W = [ 1.41 -1.95 -3.04  6.85 -1.19 -0.71 -1.38]
The third entry from the left -> -3.04
The first entry -> 1.41
Read off the third entry from the right.
-1.19
The 2nd entry from the right is -0.71
The first entry from the right -> -1.38

[8547 7366 6565 5249 2546 6595 7196 5188 6770]
The median of all entries is 6595
Report the entry just right of 6565.
A: 5249

X =
[[-3.09 -4.06  2.67 -0.64  5.32  4.09  0.12 -2.18  3.94  2.01  6.61  1.18]
 [-2.34 -0.26  5.02 -0.07 -4.73  3.22  2.68 -1.17  1.76 -1.61  4.45  1.49]
 [-1.51 -0.87  3.86 -2.28 -2.29  5.17  1.31 -1.14 -0.60 -1.47  5.51  2.69]
 [ 0.72  0.77  0.62  1.26 -6.68 -0.66 -2.84  0.11 -2.44  2.77 -1.87 -0.64]
 [ 0.89 -1.15 -2.13  1.09  2.26 -1.95  1.94 -2.88 -1.12  0.23  2.31 -1.30]
 [-0.26  0.82 -2.12 -1.60  6.60 -0.88 -0.12 -1.38 -4.04 -2.09 -3.91 -2.01]
 [-6.63 -0.76 -0.39 -4.02  0.78 -2.31  2.39 -0.26  1.19 -0.45 -5.22 -3.74]
 [ 1.31  1.00 -0.84  3.53  2.80  2.98 -1.48 -3.35 -0.56  3.48  3.02  2.69]
 [-0.48 -1.04 -3.17  2.30 -1.97 -3.22 -1.51 -0.92  2.36  0.63 -3.15 -3.81]
 [-0.61 -2.62 -0.30 -1.66 -6.05 -3.11  2.27  0.71 -0.10 -2.61 -0.80  1.61]]
Rows and columns are numbered from 0.
Find the entry in the bottom-left corner.
A: -0.61
The entry in the top-left corner -> -3.09
The entry directly below -2.84: 1.94
Find the entry in row 0 and column 1.
A: -4.06
Find the entry directly below -1.38.
A: -0.26
The maximum: 6.61
Find the entry just right of -1.15.
A: -2.13
The entry just left of the largest entry is 2.01
Find the entry directly below 2.01.
A: -1.61
The top entry of the column that holds the smallest entry: 5.32
The entry directly above 2.27 -> -1.51
Find the entry directly below -0.92.
A: 0.71
Find the entry at row 1, column 2.
A: 5.02
Find the entry just right of 0.82.
A: -2.12
Find the entry just right of the smallest entry.
A: -0.66
Find the entry in the top-right corner.
A: 1.18
Find the entry just right of 2.36.
A: 0.63
Find the entry directly above the smallest entry.
A: -2.29
Find the entry directly below 1.00.
A: -1.04
The entry directly below -3.35 -> -0.92
The entry at row 2, column 0: -1.51
The entry in row 0 and column 2 is 2.67
The entry just left of -4.04 -> -1.38
Find the entry at row 1, column 1.
A: -0.26
The entry just right of 5.17 is 1.31
Find the bottom-right entry.
A: 1.61
Find the entry just right of 3.86.
A: -2.28
The entry just left of -2.28 is 3.86
The entry just left of 0.82: -0.26
Find the entry directly below 4.45.
A: 5.51

Questions about the grid below.
1) Give the last entry, reading row by row.
2) Give the bottom-left entry.
3) Give the top-left entry.
4) Give the entry just right of -1.79.
5) Give the entry in the top-right corner.
6) Give the entry directly below -4.05.
7) Give the third entry in reading order.
8) Give the 2nd entry on the diagonal from the top-right corner.
[[-2.80 -4.41  3.57  2.48 -2.33  5.22  0.76 -5.23 -2.54 -1.51]
 [ 2.05  4.71  3.22  6.00 -2.38 -1.11 -4.05  3.04  1.90 -3.80]
 [ 2.18  2.23  4.02  4.22 -5.01 -2.43  0.83  2.89  1.11 -1.97]
 [-5.51 -4.04  3.74  3.20 -3.04  5.18  2.37 -5.28 -0.45 -2.63]
 [ 2.84  4.67  2.20  1.06 -2.34 -1.03  3.64  4.03 -4.82  0.12]
 [-0.75  4.89 -1.96 -0.08 -1.05  3.87 -1.55  4.51 -6.17  5.24]
 [ 4.05  0.45 -3.83  1.86  3.88 -3.03  5.17 -3.97 -4.76 -3.99]
 [ 1.29  3.42  1.08  1.59 -7.06  3.74  3.40  0.10  5.76 -0.17]
 [-1.79  3.05  6.03  2.85  1.12 -5.20  6.15  2.57  2.64  1.98]
 [ 3.55  5.32  6.42  6.62 -3.97 -7.14  0.70  1.76  3.77 -3.81]
 [-3.55  5.20 -4.16 -2.73  1.64 -0.87 -7.21  2.33  6.95  0.77]
 [ 3.67  5.31  5.88  5.89 -4.36 -6.52  1.35  3.05  5.71 -5.77]
 [-4.92 -5.26  4.12  1.93 -3.25  6.01 -0.97 -6.28  0.07 -0.09]
 [-1.37  1.48  3.86  4.29 -2.20  3.88  0.44 -2.64 -1.45 -0.29]
 [ 4.94  2.17 -6.60 -3.18 -0.68  6.37  5.60 -2.96 -4.96 -0.33]]
1) -0.33
2) 4.94
3) -2.80
4) 3.05
5) -1.51
6) 0.83
7) 3.57
8) 1.90

-0.10   2.30   3.32  -6.19  -6.23   3.85   1.05   3.41   2.82  -2.43
-0.37   0.29  -1.31   0.21  -0.58   1.13  -0.52  -1.81   0.17  -0.55
-0.77  -1.12  -0.85  -0.61  -0.97  -1.20  -1.09  -0.34  -1.56  -0.05
-0.77  -1.38  -0.58  -1.48  -1.22  -2.11  -1.41   0.07  -1.71  -0.37
 3.32   1.07   3.19  -4.09   0.29  -4.70   0.76   2.50  -2.11  -2.23
 0.30   0.91  -1.45   1.48   0.53   1.60   2.33  -4.24  -2.89  -3.11
 1.04   2.72   4.64  -6.42  -4.51   2.48   1.00   4.98   4.60  -1.81
 3.32   0.64   3.17  -4.51   0.27  -5.80   0.39   2.65  -2.80  -2.32
-3.22  -3.82   2.76  -0.66   0.16  -2.73   2.68   3.80  -2.10  -0.99
-0.12  -0.47   0.75  -1.31   0.36  -1.67   0.52   0.18  -0.29  -1.74
 1.46   1.66   1.29  -0.40   1.66   0.30   1.83  -0.53   1.55  -2.11
-2.43  -1.69  -1.70   0.89  -0.34   0.47  -0.70  -1.48   0.10  -0.20
Indices start at 0.
The entry in the bottom-right corner is -0.20
Find the entry at row 1, column 0.
A: -0.37
Find the entry just right of -0.61.
A: -0.97
The entry just left of -0.40 is 1.29
Find the entry directly below the smallest entry.
A: -4.51
The entry just left of 0.75: -0.47
The entry just right of 1.55 -> -2.11
Find the top entry of the column that holds the largest entry.
A: 3.41
The entry in the top-left corner: -0.10
The entry at row 0, column 2 is 3.32
The entry in the top-right corner: -2.43
Find the entry directly above 1.48.
A: -4.09
Find the entry just right of 0.76.
A: 2.50
Find the entry directly above -1.45.
A: 3.19
Find the bottom-left entry.
A: -2.43
The maximum -> 4.98
Find the entry just left of the largest entry.
A: 1.00
The entry directly below 0.52 -> 1.83
Find the entry just right of -0.85.
A: -0.61
The entry at row 0, column 1 is 2.30
The entry directly above 2.76 is 3.17
The entry at row 1, column 2: -1.31
Find the entry directly below 1.55.
A: 0.10
The entry in row 2 and column 0: -0.77
Find the entry directly below the largest entry.
A: 2.65
The entry directly below 1.05 -> -0.52
Find the entry at row 1, column 1.
A: 0.29
Find the bottom entry of the column that holds the largest entry.
A: -1.48
Find the entry directly above the largest entry.
A: -4.24
Find the entry just right of the smallest entry.
A: -4.51
